In the rows, 128 means zero.
A single turn carries every row of the set below to another of its rows. Some are shown first; where does it send the rows asked next?
q366: [141  86 155 100 177 141 121 131 126 133 165 145 147 116 144 136  96 144
 123 105 129 118 124 146 113 129 140 140 124 103 137 154]
q155: [127 116 137 185 129 115 124 120 131 103 188 144 119 126 163 144  86 143
 109 105 123 135  89 114 128 120 153 165 100 116 151 122]
q926: [130 120 153 113 187 167 135 125 115 111 161 142 145  93 126 120  92 148
 125 102 148 134 114 160 122 136 144 130 133 112 133 129]
q263: [142  96 147 117 137 147 109 118 144 124 166 128 113 104 179 129  86 120
 106 118 108 163 106 107 150 116 132 100 138 109 129 115]
q760: [119 136  99 126 153 125 124 151  99 129 160 128 138 138 143 150 114 148
 140 106 135 133 100 100 143 125 123 133 135  89 142  73]
q640: [138  92 140 120 190 131 127 133 120 122 174 137 144 124 128 122  88 142
 133 103 137 120 125 124 105 123 158 158 136 111 144 146]
q47: [127 138 131 128 149 163 115 127 149 117 156 118 138 111 171 129  87 109
 106 126 112 172  87 103 134 128 135 125 150 122 123  93]
q358: [125 166 160 121 154 139 160 132 125 136 162 131 128 122 131 109 104 140
 126 105 126 146  85  93 130 124 121 143 134  81 148  98]
q75: [121 152 145 136 137 133 135  95 127  80 144 144 122 127 125 126 112 173
 132 115 142 108  91 132 136 120 142 135 120 118 152 110]
q11: [138  98 133 123 155 132 108 115 129 115 175 113 112 104 156 118  77 125
 113 133 109 154 100  93 151 105 151 110 144 126 125 110]
q469: [108 130 126 161 143 118 120 146 135 114 172 137 148 125 154 164 110 144
 102 110 142 133  87 148 147 141 136 158  99 132 161 111]
q745: [134 109 140 168 120 124 120 129 145 119 177 149 130 130 180 164  98 136
 112 107 124 131  97 139 126 130 140 156  97  99 151 125]
q815: [125 100 160 108 182 136 112 146 124 125 161 144 147 104 122 128  78 148
 134 112 138 118 108 145 113 138 130 143 139 102 134 149]
q165: [123 150 130 122 148 141 138 110 100 106 149 132 120 121 127 120 132 183
 122 133 125 123  94 129 151 118 139 136 119  96 139 105]
q71: [112 122 116 127 140 122  99 139 105 110 139 136 148 133 150 156  95 150
 132 110 146 138  83  86 150 109 131 124 140 118 143  79]
q396: [128 129 143 185 131 123 115 139 147 107 163 141 123 142 164 157  94 144
 114 120 126 128  86 142 132 136 139 157 115 111 160 131]
q480: [131 112 140 124 147 151  90 130 135  94 160 124 117 109 178 118  77 127
 117 116 106 160  95 103 151 127 129 100 151 111 131 112]
q360: [127 153 169 122 166 142 143 124 134 136 142 135 140 116 133 123  77 132
 134  95 133 118  89  91 123 118 126 151 163 101 144  99]

q366 goes to q745
q469 goes to q47
And these:
q75 goes to q71
q640 goes to q155
q358 goes to q165
q815 goes to q396

A single turn carries every row of the set below to another of its rows. Some are shown first; where does it send the rows asked next?
q372: [143 151  93 156 161 117 108 119 144  97 122 142  87  99  77 134]
q839: [170 186 120 140 170 112 104 111 133 149 131 127 119 153 134 152]
q92: [154 176 107 163 160 126 134 121 140 119 159 121 125 119  97 150]
q597: [173 137 134 165 160  93  76 112 121 138 107 153 115 127 135 155]
q965: [136 134  95 157 164 107 104 125 135  93 118 155  92 109  86 131]
q883: [144 176  95 151 171 122 138 128 138 116 153 130 116 134  96 147]
q37: [162 119 126 181 142 115  98 104 125 106 128 151 133 109 104 152]
q865: [165 173 109 161 160 132 133 104 136 121 150 130 133 134  94 162]
q547: [157 169 100 153 153 142 115 122 147 117 166 125 126 132 104 145]
q199: [165 167 102 141 178 101  81 111 135 129  92 150  76 133 105 149]
q203: [170 187 114 150 165 108  92 106 136 155 133 130 116 149 132 160]
q651: [176 186 118 148 175 108 105 113 131 151 127 133 115 150 126 165]
q884: [161 167  99 150 170  97  79 113 137 127  85 148  80 134 114 138]
q638: [167 135 135 158 152  97  73 110 124 134 109 149 116 130 142 142]
q164: [157 168 101 131 173 105  81 108 139 125  93 146  77 135 111 135]
q514: [167 141 127 163 151  96  64 105 128 142 111 148 111 126 138 150]
q879: [156 121 117 172 135 127  86 121 135 105 148 145 130 110 115 136]
q619: [152 166 105 156 144 135 112 136 125 108 162 130 119 155  99 158]
q912: [149 127 125 177 149 107 114 128 123 113 149 144 139 116 118 144]
q169: [142 149  91 149 147 128  92 134 130  88 131 146  87 139  81 145]
q848: [154 125 127 182 141 111 104 121 130 108 140 141 129  98 108 143]
q341: [171 193 111 153 171 105 105 114 135 148 118 128 112 154 130 153]
q362: [158 173  96 140 171 104  72 103 143 134 100 145  78 133 110 146]
q586: [150 124 117 171 129 121  87 136 118  97 143 148 119 134 107 150]
q671: [172 146 130 172 153  91  79 114 123 139 104 145 118 134 143 147]
q398: [152 153  90 152 164 124 107 103 141  97 113 149  91 114  70 145]
q177: [146 147  85 147 155 133  90 119 150  94 132 144  90 114  85 129]

q398 goes to q37
q671 goes to q341
And these:
q169 goes to q586
q203 goes to q362
q199 goes to q597
q372 goes to q848
q879 goes to q547
q164 goes to q638
q883 goes to q965

